[134 126 133 100] result: 100, 134

[[106 117 124 115 132]
 [118 121 121 118 132]
 [141 139 134 137 123]] result: 132, 141

[[128 140 128 131 140]
 [123 152 141 145 144]
 [154 124 134 140 131]] result: 140, 154

[[140 108 123 130 151 127 132]
 [118 120 124 131 146 137 133]] result: 132, 118

[[146 135 110 121 145 135]
 [114 133 135 113 139 130]
 [149 128 106 105 123 146]] result: 135, 149

[[133 133 121 136]
 [124 136 154 143]
 [119 123 127 120]] result: 136, 119

[[117 125 101 135]
 [132 144 139 145]] result: 135, 132

[[117 151 131 119 129]
 [122 123 150 114 111]
 [151 117 126 141 126]] result: 129, 151
---
[[126 104 145 123]
 [135 101 119 117]] → 119

[[101 101 133 112 134]
 [154 121 128 136 125]] → 128

[[103 132 134 124 104 133 135]
 [136 111 130 126 137 125 114]] → 130

[[111 138 100 124 150 155]
 [129 133 110 130 146 134]] → 110

[[123 120 141 106 136]
 [133 144 113 115 122]] → 113

[[126 140 108 104 139]
 [132 140 138 140 145]] → 138

[[145 120 117 116 118]
 [137 124 128 111 101]] → 128

[[123 113 142 140 145 122 106]
 [121 129 127 111 128 140 110]] → 127
---
[[129 139 144 109 121 140 134]
 [125 111 103 146 149 113 105]] 109

[137 102 110 148] 137

[122 153 131 137 128] 131

[115 126 116 151] 126

[[148 148 141 133 125]
 [138 153 141 143 120]] 133

[143 156 105 121 130 126 144] 126
---
array([[142, 123, 111, 131, 133],
       [137, 124, 107, 126, 120],
       [135, 119, 113, 130, 134]]) ==> 107, 142

array([135, 142, 116, 135, 115, 121, 106]) ==> 135, 142

array([133, 104, 119, 105, 118]) ==> 119, 133

array([134, 123, 144, 111, 153, 123, 146]) ==> 111, 153

array([105, 135, 123, 131, 132, 129, 128]) ==> 131, 135

array([149, 110, 118, 122, 131]) ==> 118, 149
---
[139 126 129 127 100] => 139, 100

[[143 144 139 141 142 155 140]
 [140 141 143 143 139 135 142]
 [147 143 141 138 148 142 141]] => 143, 141

[158 151 117 102 146] => 158, 146

[105 148 118 154 141 128 142] => 105, 142

[[126 117 134 130 128 125 126]
 [134 131 140 135 106 138 130]
 [120 150 123 138 125 145 145]] => 126, 145

[131 136 152 127] => 131, 127

[[110 139 153 131 131]
 [110 123 131 147 139]] => 110, 139
---
[[140 131 121 115 128 108 129]
 [125 123 143 102 123 116 117]]	140, 117

[133 131 119 149 144 121]	133, 121

[[154 115 136 144 115]
 [124 133 115 134 123]
 [118 124 133 134 144]]	154, 144

[143 129 156 126 138]	143, 138

[[153 144 138 142]
 [130 100 113 153]]	153, 153

[136  98 135 123]	136, 123

[107 150 118 125 113 100]	107, 100

[133 127 152 135 107 123]	133, 123
---
[[126 140 130 137 135 141 130]
 [123 136 139 142 146 152 125]
 [132 131 127 135 126 140 122]] | 126

[[105 117 127 139 126]
 [108 115 127 144 128]
 [131 143 131 105 124]] | 131

[[109 130 119 129]
 [114 128 117 127]
 [103 130 120 129]] | 130

[[132 129 125 107 139 101 131]
 [131 118 137 124 149 152 154]
 [139 128 135 133 127 123 139]] | 127

[[103 126 113 132 139 120 121]
 [103 129 119 131 127 119 145]
 [103 131 119 129 129 109 129]] | 129

[[119 136 130 149]
 [121 121 145 154]
 [141 143 128 104]] | 143

[[115 112 139 139 123 131 124]
 [155 132 128 106 134 132 139]
 [134 109 112 155 133 102 143]] | 133

[[127 129 126 127 130 130]
 [113 110 119 103 127 132]
 [124 127 146 139 143 131]] | 139

[[152 119 116 130 128 118]
 [125 112 115 140 129 108]
 [112 143 141 126 127 142]] | 126

[[109 133 143 102 144]
 [129 138 128 125 121]
 [142 119 140 117 133]] | 140
---
[[113 139 108 122 123]
 [136 127 149 132 105]
 [119 133 110 123 151]] ans = 110

[[113 132 143 127 155 144]
 [139 124 109 121 103 111]
 [122 133 149 141 150 144]] ans = 141

[[132 135 144 124 124 121]
 [138 120 153 127 131 125]
 [136 125 151 131 122 119]] ans = 131

[[136 124 112 104 109]
 [127 130 142  99 124]
 [132 125 103 132 144]] ans = 103

[[136 154 125 116 125]
 [123 125 127 141 135]
 [112 144 134 117 123]] ans = 134

[[107 131 130 124 117]
 [138 109 115 131 130]
 [153 146 146 102 138]] ans = 146
---
[132 122  99 148 128 141] result: 141

[131 142 128 110 156 109] result: 142

[[113 115 121 145 132 115]
 [124 112 116 141 131 111]
 [151 139 132 113 121 138]] result: 145

[[131 138 129 129 117 130]
 [151 147 130 138 122 128]
 [134 137 129 140 133 133]] result: 147

[126 155 133 108 149 146 157] result: 155

[137 129 127 135 115 158] result: 137

[146 130 149 125 138 134] result: 146

[129 153 128 132 102] result: 132

[132 158 127 128] result: 132

[[130 131 126 134 133 124]
 [115 120 130 109 124 106]
 [127 126 132 126 128 132]] result: 133
---
(146, 144, 102, 140, 113, 135, 142) gives 142
(103, 125, 127, 140, 130, 134) gives 134
(135, 157, 126, 113, 102, 99, 133) gives 133
(154, 113, 133, 130, 116) gives 116
(126, 128, 137, 152, 139) gives 139
(119, 149, 113, 113, 102) gives 102
(129, 145, 105, 115, 136, 117, 126) gives 126
(107, 136, 147, 123, 105, 137) gives 137
---
[[128 127 124 126]
 [132 129 155 129]
 [130 130 150 127]] Out: 128, 127

[[128 122 111 106]
 [134 156 156 146]] Out: 128, 146

[108 134 154 131] Out: 108, 131

[100 119 102 123 125] Out: 100, 125

[105 109 148 141] Out: 105, 141

[141 101 126 106  98 131 136] Out: 141, 136

[100 113 122 125] Out: 100, 125

[[105 112 120 109 130 124 149]
 [128 148 117 109 120 136 132]] Out: 105, 132

[[150 105 115 128 122 129]
 [127 146 134 129 136 142]] Out: 150, 142
---
[[130 123 124 129 125]
 [149 134 127 129 134]
 [118 112 105 138 127]] | 125, 118

[[134 122 129 123 126 131]
 [122 140 133 126 106 135]
 [124 132 122 128 130 137]] | 131, 124

[[122 130 126 122 121 156]
 [122 137 127 130 123 156]] | 156, 122

[[128 128 132 149]
 [128 128 140 149]] | 149, 128

[105 115 120 157] | 157, 105

[[118 117 144 126 117 123]
 [127 140 120 126 128 149]
 [100 131 109 108 139 139]] | 123, 100

[[118 132 119 142 116]
 [143 123 135 121 101]] | 116, 143
---
array([128, 100, 119, 146, 133, 140, 112]) result: 128, 112

array([110, 140,  98, 120, 132, 127, 147]) result: 110, 147

array([155, 104, 127, 102, 150, 124]) result: 155, 124

array([[120, 129, 126, 134, 123, 120],
       [100, 129, 126, 134, 123, 124],
       [100, 129, 127, 134, 123, 124]]) result: 120, 124

array([122, 123, 107, 128, 114, 125]) result: 122, 125

array([[139, 114, 135, 137],
       [128, 119, 141, 130],
       [129, 113, 153, 134]]) result: 139, 134
---
array([[148, 153, 121, 144, 138],
       [125, 128, 121, 124, 128]]) → 148

array([120,  99, 136, 127, 132]) → 132

array([126, 127, 107, 119]) → 126

array([[145, 141, 144, 143, 111, 111],
       [111, 135, 157, 112, 151, 140],
       [119, 127, 110, 135, 123, 148]]) → 151

array([[152, 121, 127, 133],
       [146, 115, 122, 139],
       [109, 144, 130, 124]]) → 146

array([[118, 124, 138, 116, 118],
       [109, 118, 119, 131, 116],
       [145, 134, 146, 149, 148]]) → 148

array([[126, 105, 121, 104],
       [135, 123, 146, 131]]) → 135

array([138, 117, 103, 140, 122, 110]) → 138

array([135, 114, 157, 138]) → 138
